One turn sends every row of this set to another row. A few are shown first. Where does it send the rows asked after them?
mugut: [  9   4   9   9   5  -5  -6  -1  17 -17  16  -5  -4 -11  36   6 -13   8
  13   8   1 -24 -10  11   2 -16  15  14  17   3  -1  -2   2]
daruf: [  2  -3   9   0   8  -4   3  11  -7  12  -7   1   6  -8 -18  -3  17 -12
 -11 -15   5   4  15   2   1   4 -11 -25 -25  -4  23   3   0]
Zom: [-10   8   1  -7  -3   3   4  15   4   4  -4   6   1  -4 -15  -3  20  13
   7 -21   1   6  13  13  -8   2   0 -16 -21   5  30  -2 -15]
bet: [ -8   2  -2   0  11  -7  -5   1  -2  -2  -4  -7 -14  -4 -22 -15  18  -7
   3 -24 -10  -4  13   0   5   3   1  -6 -31  -1  23  -9 -14]
tefo: [  4   7  14  11   9   4   0   8  14 -13  10   0 -13  -8  25   9 -11   3
  15   9   3 -28  -9   2   0 -14  22  11  26   5   7  -9  -1]
fupe: [-10   3   2   5   6  -8   1   4 -14  -4  -5  -9  -9  -2 -24 -15  20  -9
   0 -23 -10  -6  16   0   2   5  -1  -9 -27  -5  19  -4 -15]
varu: [ -9  -2  -3   2  12  -6  -9  14   2  15   1  -2  18 -10  16  -2   1  -3
  -1  10   4   0  -4  -1  -8 -18   6   3  37  22 -10  -4  28]
Dofa: [ -6   6   4  -4  11  -3 -18  12   4   8   4  -3  27 -10  16  -3   4   1
  -1   7   0  -6  -9   4  -4 -19   4   6  31  19 -16   5  26]
Pobog: [-10  -3   0   5   6  -9 -14 -16  -7  -9   5 -27   5  -4  39  -7 -11   5
  -3  -1   4  -5  -4 -11 -13  -7  -3   3  23 -16 -14 -12   5]
vopeg: [  1   0  -1   0   5  -9 -11  12   4  12  12  -9  20  -8  29  -1   1   5
  -1   9   2   0  -8   6   3 -21   3  11  28  18 -14  -2  26]
Vuz: [ -8   6   2  -5  -7  -2   8  16   6   4  -6   5  -2  -6 -21  -1  21   9
  10 -13   1   1  13  14  -2   0  -3 -18 -18  -2  27   1 -20]
Mes: [ -7   0   6  -3  15  -7 -14   7  11  12   8 -14  25  -7  23  -1  -4   3
  -2   4   0  -2  -5   5  -8 -21   2   7  31  24 -10  -3  21]
domaz: [ -6  -2  -7  -5   7   0 -17   6   4  11   3  -9  25  -2  23  -4   6   1
  -4   5   1   0   4  -1  -2 -21   1   7  33  20 -15  -5  25]
ruzek: [-13   2  -5   0   7 -12  -1   2  -8  -6  -5 -10 -10  -8 -21 -16  22  -6
  -1 -22 -12  -4   9   3   7  -2   4  -8 -31  -3  13  -6 -18]
movaf: [  9   6  20   8   7   1  -8   1  17 -17  11  -2  -8  -9  23   7  -5   2
  17   5   3 -34 -16   0   0 -15  12  14  22   0   1   1   1]
tomif: [-11  -6  -8  11   7 -12 -12 -16 -11 -16  -4 -15  -4  -9  30 -10  -9   0
  -3   5   9  -7  -1 -16 -15  -5   5   4  25 -21 -12 -13   6]
kufi: [ -9   4   2  -6  -9  -1  12  15   3   0  -4   6   1  -9 -12   2  22  14
   7 -18   3   1   8  15  -7  -2  -1 -21 -21   1  26   3 -20]
fefas: [  4   2  20   9   9   0  -4  -2  20 -11  16 -14  -9  -4  32   8 -14   4
  17   1  -2 -27 -11   3  -2 -16  10  12  23   7   3  -6  -1]
pozo: [ -1  -4   2  -5   5  -7   1   9   0  17  -9   1   0  -9 -21  -3  18 -11
  -6  -9   5   6  13   2   6   2 -14 -26 -24  -8  20   1  -3]
Zis: [ -4  -6 -10   6   0 -17 -13 -20  -6  -9  11 -18   1  -9  38 -11  -5   4
   1   5   5  -5  -7 -10 -10 -12   0  10  21 -13 -15  -5   8]
vev: [ -5  -7  -8   4  -1  -3 -13 -23  -3 -17   3 -17  -2  -1  38  -7  -4   3
   2   0   7 -12   4 -16 -11  -9  -1   4  22 -20 -10  -9   3]
nenof: [ -6   6   8  -1  -3  -2  10  13   0   0  -4   5   1  -5 -21  -2  21   7
   7 -19   3  -2  14  12 -11   1  -1 -15 -18   3  31   5 -18]
mumad: [ -8  -2  -2   6  -1  -9 -16 -14 -12 -16  -1 -17   5  -7  32  -9  -2   4
   2   1   6 -11  -7 -14 -13  -4  -4   3  24 -23 -19  -5  10]
tuf: [  2  -6   3  -3   5  -3   1   8   0  14  -7   0  -2  -6 -12  -3  17  -8
  -6 -18   7   8  12  -3   1   7 -16 -26 -28  -7  25  -4   3]
bona: [ 11   3  12   5   8   8  -7   2  25 -13  12  -2  -5  -2  29  10  -8   1
  14   5   0 -30  -1   5   6 -19  15  12  22  12   5  -5   3]
bivu: [  3  -9   5  -3   6  -9   5  10  -1  14  -7   0   0 -13 -13   1  19 -12
 -10 -14   6   4   8   0   8  -1 -14 -27 -29  -4  19   1   2]
gufe: [-12   4  -5   0   5 -10  -2   3  -5  -2  -8  -7 -12  -6 -25 -14  17  -7
   3 -15 -10  -4  15   4   8   3  -1 -11 -28 -10  17  -6 -18]

nenof goes to fupe
Mes goes to fefas
bet goes to tuf
And these:
gufe goes to pozo
mugut goes to Zis
bona goes to vev
tomif goes to varu
movaf goes to mumad
kufi goes to ruzek

